Each row is where one point has got to under a steady rotation. How many ticks took it there?
The counts run from 0 to 243.
[ 98 150  98 155 134 116 127 128 151 145 183 129 141 111 111 122 149 130
 120 112  92 125 142 122 142 130 138 132 131 167 123 132 202 144 169  82
 142 149 133  88 112 130 131 124  94 147  88 113 141 176  91  67 149 179
 152 153 157  72  80 121  97 105 123 134 122 106 129 110] : 196
[ 89 154 119 156 132  94 126 144 163 160 192 135 155 119 137 118 128 143
 117 111  93 132 132 118 124 128 150 162 128 163 122 133 189 159 164  97
 137 134 132 100 118 132 132 110 105 124  77  81 136 188  85  69 142 155
 161 146 141  63  87 128 108 120 123 172 108 112 132 103] : 38
[122 157 102 121 149  99  79 140 157 137 157 120  99  83 140 105 136 129
 126  99 108  81 104 119 105 123 106 165 129 158 131  82 178 150 145 107
 120 125 105  82  85 134 161 119 119 142 100 134 134 200  88 107 137 156
 168 105 127 101  95 139 141 139 100 155 116 134 135 100] : 121
[ 99 145 102 127 123 117 111 137 154 127 175 122 139  92 123 112 144 133
 130 110 111  92 118 106 128 128 122 129 139 191 121 124 197 162 166  61
 136 136 135  91 104 153 152 123  92 151  82 117 132 187 100  92 153 179
 156 131 161  87  86 130 105 100 122 122 140 107 114 113] : 105
[126 173  89 137 131  90  98 147 114 164 175 120 117 106 153 126 139 118
 117 124  82 124 121 120 117 137 135 155 117 144 130 114 184 117 173 115
 107 118 116 101  74 154 122 136 121 137  98 129 114 196 131  58 123 146
 136 116 111  97 103 152 118 155 117 164  78 104 156 101] : 147
[100 140 104 114 121 103  91 146 139 132 176 109 134  77 145 157 145 123
 107 127  98  77 143  66  93 148 140 145 146 162 130 117 171 115 155  76
 124  98 136  82  99 142 157 124 147 156 101 114 114 185 137  74 107 161
 144 102 130 118 103 162 132 144 128 130  94 125 165 112] : 82
[109 143  99  99 126 114  85 151 145 114 160 107 123  84 132 123 159 128
 126 118 117  85 128  93 115 130 122 132 131 185 132 107 185 127 157  64
 125 115 137  73  71 166 165 129 114 165  90 141 117 182 120  96 134 179
 152 105 150 100  94 147 108 120 114 122 125 125 140 113] : 50
[113 165 106 128 118 114 122 139 155 158 192 115 135 125 140 105 137 124
 101 110  97 131 128  88 118 124 124 168 134 152 119 115 202 165 139  88
 136 150 154  91 105 140 140 146 116 148 109 100 135 200  96  78 146 166
 153 137 146  89  90 122 111 103 118 161 136 114 132  93] : 231
[105 180 111 141 145  88 105 141 141 178 163 123 133  86 130 138 126 136
 111  99  78  90 121 131 111 159 119 144 132 180 136 107 194 133 172 105
 114 103 115 112 100 153 138 129 129 109 115 118 137 189 105  50 131 131
 142 130 118 105 104 146 145 133 145 150 103 104 165 107] : 96
[100 139  94 107 104 102  88 129 144 129 170 126 131  82 136 131 130 135
 123  99  99  58 130  96 106 133 114 136 137 178 125 107 162 132 167  54
 132 111 120  99  95 137 168 121 116 147  82 102 118 181 126  71 111 191
 153 110 131 126 103 133 127 118 128 131 109 104 157 113] : 137
[119 167 114 164 144  99 132 143 154 153 178 135 140  98 138 111 149 122
 113 108 113 149 120 128 123 121 139 156 133 145 120 120 195 155 156 121
 129 147 120  75  97 126 119 120 100 120  91 123 144 197  88  59 162 155
 151 147 147  84  84 139 122 113 107 161 130 129 140 119] : 3
[116 145 109 126 104 117 116 144 155 119 209 127 142  87 154 123 145 116
 123 119 130 105 117  79 103  97 120 150 157 151 120 113 173 156 140  88
 141 149 136  81 101 116 140 141 121 159  97 104 136 197 111  95 148 182
 144 125 158 113  94 123 114 121 103 158 132 128 151 106] : 139
[ 90 146 116 138 118  74 115 144 142 152 188 133 146  82 146 156 134 128
 113 115 109  86 137 102 107 130 133 132 147 162 125 112 172 130 170  82
 127 114 115 121 128 115 144 115 130 117  96  98 122 179 127  47 117 152
 142 115 128 121 108 146 143 129 139 150  99  99 187 111] : 133
[ 90 119 124 136 116 100 125 157 153 129 195 135 148  74 151 154 136 125
 115 126 123  95 115 106 103 114 147 116 155 178 127 109 183 126 165  79
 133 104 118  95 125  98 140 115 127 131  81 110 139 191 122  53 142 154
 144 124 165 111  95 158 141 118 122 143 138 111 186 131] : 134
[107 147 116 113 139  96  87 149 152 127 172 107 140  86 137 143 131 110
 104 114 104  78 143  61  87 139 127 163 152 160 134 104 168 143 134 111
 130 104 133  72  91 133 164 124 164 136 107 125 120 187 114  83 118 149
 155 112 133 121 107 153 134 153 117 153  94 126 168 102] : 118
[ 90 142 115 145 108 101 122 141 146 156 189 130 173 102 151 159 134 134
 111 131  90 125 143 116 124 142 152 139 139 164 117 126 174 117 172  89
 124 113 137 111 115 133 129 116 130 115  83  89 115 172 122  33 123 147
 141 131 134  95 100 152 110 127 152 166 112 103 172 120] : 42
[107 147 114 134 121  94 111 142 129 153 154 116 135  97 153 128 162 121
 109 136  88 105 139 117 105 130 125 148 141 168 125 105 193 116 161  78
 112  89 123  98 101 124 136 137 126 144  99 110  97 207 155  45 122 155
 148 120 115 128 104 169 128 120 122 135 100 129 158 129] : 203
[109 147 116 130 119  99 120 123 155 136 190 121 156 100 148 121 160 123
 123 122 132 122 126  87 117 112 122 152 144 146 111 115 178 155 139  85
 146 153 150  81  92 117 121 123 107 148  83 109 134 198 110  79 148 179
 166 125 155 102  99 132 113  99 112 157 137 125 141 110] : 230
[123 154 101 119 113  85 101 131 145 143 205 124 140 112 159 120 145 128
 129 129 109 133 122  94 126 123 119 180 134 120 120 118 176 132 140  98
 134 159 137  93  81 143 124 128 109 156  81 116 121 191 108  76 128 169
 150 103 127  99  89 128 115 133 106 175  89 104 144  94] : 143
[125 162  94 128 117 103 111 154 114 170 178 127 104  99 179 122 136 114
 119 119  79 102 109 130 112 107 129 142 137 156 137 107 194 127 165  86
 105 106 117 111 111 123 130 150 112 133  95 119 127 201 147  37 127 159
 136 124 123 117  78 133 130 126 118 142 100 112 169 121] : 202
[124 156 107 118 144 100  90 125 156 112 183 119 137  79 117 126 155 121
 121 118 113 100 138  77 128 153 126 145 141 145 116 111 159 151 149 100
 129 138 146  64  67 148 146 120 122 140  86 127 120 176  96 100 115 177
 157 103 141 101 102 142 112 133 107 158 101 127 129 103] : 87
[ 85 157 107 152 126  77 110 119 146 155 184 123 162  94 120 134 141 144
 118 123 118 126 147 124 141 154 130 153 129 155 113 127 206 100 182  79
 141 132 141  94 100 143 122 120 114 123  94 104 132 187 124  60 131 153
 148 126 122 103 100 148 124 103 137 156 128 112 160 114] : 163
[113 134  99 119 103 100 105 132 158 109 189 137 149  74 137 140 145 123
 135 115 129  82 125  83 104 126 118 133 157 151 112 114 162 147 152  72
 136 132 133  83 104 123 138 109 113 153  71 109 120 182 123  78 132 200
 143  98 143 114  97 149 124 117 106 141 118 108 150 106] : 138
[127 143  93 108 115 110  91 143 133 134 161 107 121  86 154 119 143 136
 115 111 107  94 111  96  97 118 100 143 153 179 125  99 176 147 150  73
 113 113 133 109  82 152 164 149 120 153 110 130 123 202 119  72 130 180
 145 113 135 139 104 133 124 118 120 134 116 121 155 109] : 172
[ 97 164 107 154 140  84 115 157 154 149 208 143 128  87 156 153 138 118
 117 125 121 115 124 121 104 120 156 142 137 155 135 118 172 125 158 131
 125 121 117  95 109 111 131 120 134 123 105 114 147 182 101  53 140 135
 145 130 147 109 102 162 148 151 139 168 124 119 184 109] : 220
[112 157 116 141 137 113 103 137 181 140 174 128 120  95 130 103 135 138
 121  90 104  92 113 111 110 122 114 162 123 175 133 109 185 166 152  96
 134 132  99  84 109 119 148 115 107 132  79 116 137 186  69  92 138 169
 176 126 148  79  89 114 122 129  99 153 117 115 119 106] : 34
[ 99 130 116 113 113 123  93 168 164 129 175 118 108  93 150 114 147 127
 120 118 105  81 113  95  93 110 143 137 126 170 139 108 184 124 148  70
 137 115 113  86 109 129 169 132 126 169  90 116 127 190 126  99 131 158
 163 115 145  99  82 149 124 135 115 125 129 129 143 102] : 49
[122 150 121 116 157 124  92 154 153 116 170 133 106  86 148 116 153 104
 118 115  96  86 113 106  97 117 140 131 143 175 127  98 165 166 145 109
 116 115 106  58  89 127 155 116 115 138  84 143 140 188  91  82 146 169
 150 113 159  92  91 137 129 147  96 140 118 127 130 116] : 120
[110 152 114 107 117 102  89 148 155 122 173  97 152  84 148 124 145 129
 114 109 107  77 132  77 103 138 113 160 144 160 126 104 158 156 138 102
 118 125 139  86  77 159 163 114 141 138  95 115 133 175 100  98 120 169
 156  95 133 110 113 136 120 145 118 160  95 123 143  92] : 209
[122 149  98 136 126  92 105 134 114 153 176 118 132  93 154 132 156 114
 123 150 110 128 139 118 120 138 141 136 142 135 115 116 193  87 174  92
 124 114 121  84  78 149 111 133 114 161  89 128 111 205 157  44 133 156
 149 115 120 104  90 172 129 122 120 156  96 128 162 110] : 112
[105 151 113 138 134  82  97 149 128 148 181 126 142  99 160 127 149 117
 108 137  98 121 146 114 110 127 147 161 140 134 119 111 190 106 158 119
 114 106 124  66  91 130 114 113 131 133  94 122 103 201 131  49 117 141
 146 123 111  96 104 177 126 145 111 176  80 137 167 115] : 148
[ 98 164  97 163 117  75 111 123 158 175 176 119 122 101 121 111 133 150
 135 109 117 122 117 127 149 136 120 163 112 149 131 116 217 121 172  88
 126 143 121 102 104 142 123 135 104 143  85 108 129 187 108  84 146 143
 161 132 120  99  89 140 127 110 122 172 132 109 149 100] : 162
[107 153 113 144 124 112 133 146 140 153 193 132 157 104 143 136 149 120
 101 136  87 148 144  97 122 136 153 133 147 158 121 129 192 126 168  79
 130 129 144  91 100 133 120 142 121 134 100 109 129 195 124  43 141 160
 133 139 148  91  98 146  99 120 140 141 124 112 172 106] : 200
[106 140 130 120 144 110  97 158 158 110 171 125 135  81 130 146 148 110
 102 114  91  83 142  81  93 132 153 146 144 176 129 115 159 149 140 111
 135 101 106  62 100 122 168 106 147 136  88 124 120 189 100  85 124 164
 157 119 163  86 100 156 123 151 114 141  99 135 148 113] : 119
[105 152 120 139 141  78 112 151 147 163 186 131 140  89 150 141 135 126
 117 123 105 114 128 113  99 134 152 155 146 148 128 117 185 108 155 129
 124 118 102  81 110 132 126 110 141 125  98 125 121 184 111  55 128 121
 152 120 134  98 105 170 139 159 121 172  97 127 183  97] : 184
[ 84 160 106 134 122  72  95 136 176 146 182 101 140  76 119 133 135 143
 124  97 134 103 120  93 119 132  98 169 133 153 117 103 182 135 152  97
 135 140 132  92  89 139 150 111 129 133  96 110 143 185  83 104 132 152
 172 108 133 105 116 138 135 120 118 178 122 124 151  93] : 158
[120 148  98 131 110  91  92 115 160 137 168 118 118 104 124 110 125 131
 125  88 103  97 124 103 124 142 108 147 129 161 128 110 167 148 166  65
 142 137 124 104 105 131 148 127 102 147  66 101 126 177 101  82 117 180
 164 112 142 116  99 108 115 114 109 145 107  98 144 102] : 228
